In the rows, zero is written as 128.
One turn sends every row of this set to another row. A few are shown first. Where does it send the rows asked after them?
muri: [131 125  94 122 132 121 103 106 108 121 127 113 107 111 141 119 130 145
 116 153 139 108 135  93 151]
kov: [144 158 120 124  93 130 112 147 145 101 148 143 100 122 143 127 112 172
 127 136 137 116 108 120 139]
Vevoz: [126 130 115 115 117 117 119 100 103 143 119 126 116 117 141 135 140 138
 117 139 127 108 136  95 151]
sofem: [140 174 116 132  94 135 108 145 146  92 152 134 102 130 129 131 118 163
 137 150 140 124 128 127 137]
Rizo: [125 144 114 152 100 135 118 152 131 133 104 117 117 127 115 163 139 139
 114 174 164 126 117 129 107]
gab: [146 168 130 100 136 127 109 148 128 121 128 112  81 128 110 148 103 112
 116 149 143  84 111 107 146]
futu: [117 140 134 116 133 115 131 144 110 143 153 139 112 144 121 147 121 117
 136 190 129 110 107 107 151]
mido: [124 174 126 145 100 137 106 144 146 131 126 136 125 140 106 119 122 101
 128 177 148  81 115 103 155]
pafu: [159 165 131 121  96 136  95 145 147 111 149 143  97 124 143 133 123 157
 123 137 146 123 106 122 142]
Kemu: [107 137 112 142 102 154 117 151 122 139 116  99 117 126 119 153 139 136
 117 180 155 124 118 129 114]
dopa: [123 113 111 131 130 116 110 111 107 134 130 108 105 137 125 126 135 145
 136 145 123 112 145 108 154]
Tage: [128 159 138 126 106 133 103 122 137 134 124 132 111 147 103 117 112  97
 122 172 151  77 112 100 148]
Tep: [143 166 119 115  96 135 123 150 137  95 143 118  99 133 148 120 111 157
 120 137 147 111 109 134 142]
togur: [143 155 145 105 127 120 106 164 129 126 126 115 102 125  97 153 111 105
 124 167 134  88 120 111 129]
vezam: [128 121 108 132 119 111 120  97 112 136 125 113 116 112 129 135 143 140
 131 142 127 108 133 100 149]
Rom: [119 133 123 157  92 131 108 154 145 142 109 115 119 124 115 165 130 131
 106 177 147 119 124 125 120]
bope: [119 147 133 122 134 119 125 151 128 132 141 156 111 145 124 131 112 104
 137 174 123 111 101 111 159]
rog: [144 166 141 100 131 111 111 158 123 130 130 112 103 127 103 153 109 108
 124 162 140  85 108 119 134]
badi: [147 163 115 114  95 135 104 138 144 109 150 137  99 143 151 136 120 166
 127 136 152 114 112 128 140]
dumi: [129 124 103 132 123 125 102 101 103 148 122 116 111 123 140 127 133 143
 122 146 125 106 138  99 140]
lupa: [121 159 132 115 135 111 117 151 129 129 150 154 107 146 137 128 118 105
 127 179 126 111  97 116 151]
zoli: [133 133 105 157  98 142 109 152 125 118 113 121 118 129 114 146 149 122
 114 186 162 111 119 132 115]
latok: [139 169 127 125  99 128 111 150 145  99 151 138 100 122 128 134 129 177
 121 143 142 126 115 119 139]
Lil: [117 160 148 128 115 134 108 117 133 132 118 126 121 143 108 117 115 101
 127 164 149  81 109  97 157]
Mibo: [126 127 101 126 124 131 101 107 109 130 126 123 117 118 150 131 133 149
 118 149 121 101 137  89 153]
gesap: [123 145 116 152 100 144 113 143 132 142 107  98 114 129 125 160 139 132
 109 177 156 129 122 115 110]
zuk: [128 131 109 156  96 147 112 159 136 139 114 121 118 123 112 150 133 132
  95 174 153 123 124 131 118]

Tep turns into zoli
sofem turns into Kemu
Lil turns into lupa
Now find these:
gab turns into mido
dumi turns into kov
Tage turns into bope
vezam turns into badi
pafu turns into Rom
Mibo turns into latok

